In the rows, 128 means zero.
Rotation paths and how fast each direction turns (degrees a step):
Each turn is a multiple of 5 degrees from 10 to 175, or 0.
Each row of a path follows its step; steps can be skipped.
Path 1:
step 4: [131 134 123 137 134 121 131 118 125 133 131 118 129 132 136 118 128 130
 123 131 130 135 132 132 130 136 127 128 128 118 133 122 128 125 133 131
 117 135 126 124 123 126 134 135 134 129 129 127 132 130 120 123 134 128
 128 129 123 120 116 126 138 121 131 136]
step 7: [129 137 134 129 134 125 134 122 121 136 121 131 126 134 116 136 126 134
 130 132 125 138 142 127 131 116 125 120 124 135 135 123 125 124 126 128
 128 123 126 121 128 125 132 130 127 135 133 129 125 123 129 115 132 130
 129 126 126 133 134 129 133 121 131 127]
step 14: [127 131 127 124 141 128 148 130 124 128 126 124 137 130 123 133 117 127
 127 132 122 133 126 137 124 130 126 128 132 123 133 130 124 126 122 134
 135 132 130 131 123 135 127 128 135 145 128 131 135 126 126 125 123 131
 133 135 126 133 128 126 126 127 128 124]
step 18: [132 127 121 129 133 129 130 118 129 125 128 138 125 134 130 122 120 127
 135 131 115 128 139 120 133 127 135 133 126 133 135 126 138 118 123 128
 127 122 130 122 125 127 134 127 130 138 132 125 118 124 129 115 130 137
 124 129 130 134 130 125 134 126 125 125]
step 24: [128 143 133 132 141 132 131 129 132 126 125 133 125 132 126 120 122 122
 118 138 127 133 137 120 137 132 129 124 125 127 134 126 134 128 131 125
 125 132 131 120 121 135 125 133 129 128 133 123 121 123 127 123 130 136
 129 126 125 130 126 116 135 136 126 133]
step 27: [135 125 121 141 135 138 133 119 123 134 130 129 118 130 123 134 130 132
 135 129 124 123 140 122 131 131 119 130 131 132 129 129 121 130 132 125
 132 128 124 125 126 126 132 133 129 129 122 127 140 117 129 119 131 127
 134 125 125 121 121 130 138 125 128 130]
step 31: [119 133 121 128 127 127 139 130 133 129 126 135 126 134 119 130 133 120
 121 129 130 125 128 125 136 125 128 128 134 124 136 131 138 129 126 128
 132 127 127 117 121 140 130 136 129 133 133 131 146 130 127 129 115 134
 128 126 127 121 133 128 124 126 129 126]
step 34: [129 130 115 139 133 123 140 119 126 124 128 127 120 131 139 130 123 123
 121 127 118 130 125 126 129 125 132 131 127 125 128 125 127 128 120 128
 127 131 135 135 128 128 133 120 135 132 123 119 138 129 127 124 124 133
 131 130 120 134 121 129 134 122 131 138]
step 35: [127 130 121 136 135 125 134 134 128 130 128 130 122 123 129 121 122 114
 127 127 128 134 125 125 120 132 130 124 123 116 130 129 136 116 130 133
 125 122 133 121 129 130 126 139 136 132 137 125 123 130 123 125 132 126
 126 123 135 135 124 116 133 132 128 132]
step 36: [121 127 130 126 128 134 133 128 125 134 127 123 133 137 120 122 126 132
 122 129 129 125 136 116 143 127 120 134 129 124 138 126 134 122 132 133
 125 130 126 115 125 131 130 137 127 138 136 124 128 123 123 129 124 136
 125 130 125 136 119 130 129 126 127 130]
Directions:
[126 128 128 130 128 127 128 127 128 126 127 129 126 129 129 129 126 129
 127 129 130 128 129 126 128 128 128 126 130 126 125 130 129 128 129 128
 129 129 126 127 131 128 128 130 128 127 129 128 128 126 129 131 127 127
 128 129 130 126 128 125 128 129 131 130] : 95
[128 126 126 129 129 129 128 126 129 128 130 128 126 127 127 127 129 128
 126 129 127 127 128 129 126 129 129 128 128 125 128 126 125 125 129 127
 128 128 126 129 127 128 126 126 128 126 129 127 128 127 126 131 128 127
 127 127 128 130 127 130 130 126 127 130] : 60
[128 130 128 128 128 128 127 126 126 129 129 127 125 129 131 128 128 129
 127 125 128 129 127 129 128 129 130 126 128 127 127 126 128 130 130 130
 125 128 128 127 127 128 127 126 126 127 128 127 128 129 130 128 128 129
 127 129 125 129 130 129 127 129 131 127] : 85
[129 127 128 127 127 127 128 128 126 130 128 125 129 130 128 128 126 128
 125 128 128 129 128 130 127 129 125 128 126 128 127 126 126 126 128 130
 129 125 130 127 128 127 128 130 128 128 131 130 126 129 128 129 129 125
 128 128 128 126 127 128 127 127 130 129] : 115
[126 127 129 126 127 127 127 128 128 127 128 128 130 129 130 128 129 131
 130 128 127 130 129 129 127 128 130 129 130 127 129 127 127 127 127 129
 127 130 125 129 129 126 130 129 124 131 131 129 128 128 127 128 129 129
 127 128 128 128 127 127 129 127 125 130] : 100
Path 2:
step 0: [136 127 123 133 125 123 124 134 136 120 131 130 120 130 124 129 137 130
 133 120 118 126 129 127 126 127 139 129 129 133 116 134 130 138 128 127
 120 125 130 122 120 127 125 127 128 135 130 124 137 126 127 127 136 133
 130 128 133 131 122 129 134 127 132 137]
step 3: [129 131 122 133 130 124 120 130 125 129 132 134 123 128 125 122 126 129
 114 128 133 127 121 123 132 127 122 121 117 126 131 124 123 139 127 124
 128 121 130 131 125 126 120 122 131 126 132 135 120 133 121 119 130 133
 124 131 134 123 133 136 133 131 137 124]
step 10: [127 126 116 136 124 115 123 125 129 131 129 137 132 131 128 133 139 130
 123 124 130 130 127 122 133 119 128 125 135 127 127 129 129 140 122 139
 128 132 129 118 118 126 130 127 127 131 129 134 125 130 129 130 125 135
 129 136 131 124 132 132 130 134 135 128]
step 14: [124 126 117 125 143 131 127 127 128 130 125 131 124 126 118 129 128 128
 121 128 127 133 130 118 124 142 130 126 124 127 131 123 127 139 129 129
 128 129 134 130 132 134 125 120 134 123 129 125 132 137 133 127 119 132
 133 136 133 130 130 131 139 128 129 125]
step 15: [124 134 127 129 137 126 124 123 130 134 132 139 122 135 123 130 138 125
 119 125 126 133 130 124 135 139 122 127 130 125 133 132 129 124 130 129
 127 127 133 126 121 127 126 121 129 127 140 131 127 139 130 128 133 135
 134 132 130 127 137 128 125 120 136 127]
step 20: [131 134 123 126 133 125 129 126 128 118 130 132 127 120 127 130 134 130
 115 123 131 137 123 119 140 131 129 126 127 125 129 125 136 130 127 124
 126 126 127 123 117 126 128 122 123 131 136 128 123 125 125 133 131 132
 129 131 132 119 123 134 135 128 116 130]
step 22: [125 123 127 129 134 131 129 124 119 131 127 134 120 134 121 129 139 129
 126 130 122 131 132 130 138 123 128 122 125 121 129 137 127 143 133 135
 123 122 134 128 124 120 128 128 125 139 136 136 133 132 128 130 126 127
 128 130 126 126 128 125 119 133 127 123]
step 28: [130 129 124 135 128 131 118 136 131 136 132 137 125 132 132 131 139 129
 123 127 120 129 121 122 133 117 129 136 130 128 132 130 123 128 131 118
 123 124 120 135 127 129 126 123 134 143 129 131 127 127 125 124 125 124
 127 135 125 128 127 133 135 136 135 129]
step 29: [140 126 131 129 130 131 124 130 127 128 121 131 129 132 116 132 133 124
 129 130 130 128 123 130 132 122 136 121 133 121 133 128 128 134 125 126
 119 122 128 135 120 128 126 132 124 141 137 124 129 127 126 124 127 126
 121 140 120 122 124 136 138 130 126 131]
step 30: [133 128 126 130 133 134 123 134 123 126 127 131 126 132 117 130 129 136
 122 127 128 125 121 121 130 127 146 123 123 123 120 126 131 135 126 128
 120 137 132 123 128 133 122 126 127 125 132 122 136 121 131 136 133 128
 123 132 129 124 130 134 138 128 131 130]
Directions:
[130 128 128 129 127 130 129 131 129 128 127 128 129 130 127 129 127 125
 129 128 129 129 128 127 128 129 131 127 128 130 129 129 129 127 129 127
 127 127 126 129 128 128 127 126 128 126 130 128 129 129 129 125 129 127
 130 130 129 127 129 126 130 127 132 128] : 25
[128 128 127 126 129 129 129 127 128 127 131 130 128 127 130 124 127 127
 127 126 128 128 128 126 129 129 127 129 127 129 128 125 128 129 130 129
 128 129 127 130 129 129 129 126 127 128 130 128 125 129 128 127 128 127
 130 129 129 129 131 127 127 129 127 129] : 60
[126 129 125 127 128 128 128 129 128 126 127 127 127 127 130 129 128 128
 127 127 125 129 126 127 128 129 131 129 127 128 127 128 128 127 127 127
 127 128 128 129 129 132 129 128 128 127 126 128 131 127 128 128 127 126
 127 127 127 130 128 128 127 128 130 129] : 155
[128 127 129 127 127 127 129 127 126 127 128 126 127 126 127 127 128 129
 128 130 128 130 127 128 127 127 127 127 126 130 127 131 127 131 128 129
 127 128 129 129 128 128 126 126 129 129 129 127 127 125 130 129 129 126
 130 124 126 128 129 129 128 127 131 126] : 80
[127 127 129 128 124 128 125 129 127 131 129 128 130 127 129 127 126 131
 127 127 129 126 128 126 129 130 127 128 127 129 129 129 128 129 127 128
 127 130 128 128 131 128 126 128 129 127 126 130 128 128 130 130 128 129
 127 130 128 129 128 129 130 130 130 128] : 160
[128 128 128 129 128 127 128 129 131 129 130 128 129 124 129 129 127 128
 127 126 127 128 127 129 127 129 126 128 129 130 127 129 127 127 128 124
 126 125 126 129 126 128 126 127 127 130 129 128 130 127 129 128 130 129
 128 128 128 128 128 128 128 127 125 127] : 90
[129 127 128 126 130 127 129 127 130 127 127 127 130 127 127 128 127 128
 129 130 131 129 130 130 127 128 128 129 129 129 130 128 128 128 127 126
 126 128 128 132 130 127 129 130 127 129 128 128 130 130 127 129 125 128
 128 128 129 131 128 129 130 130 129 127] : 145
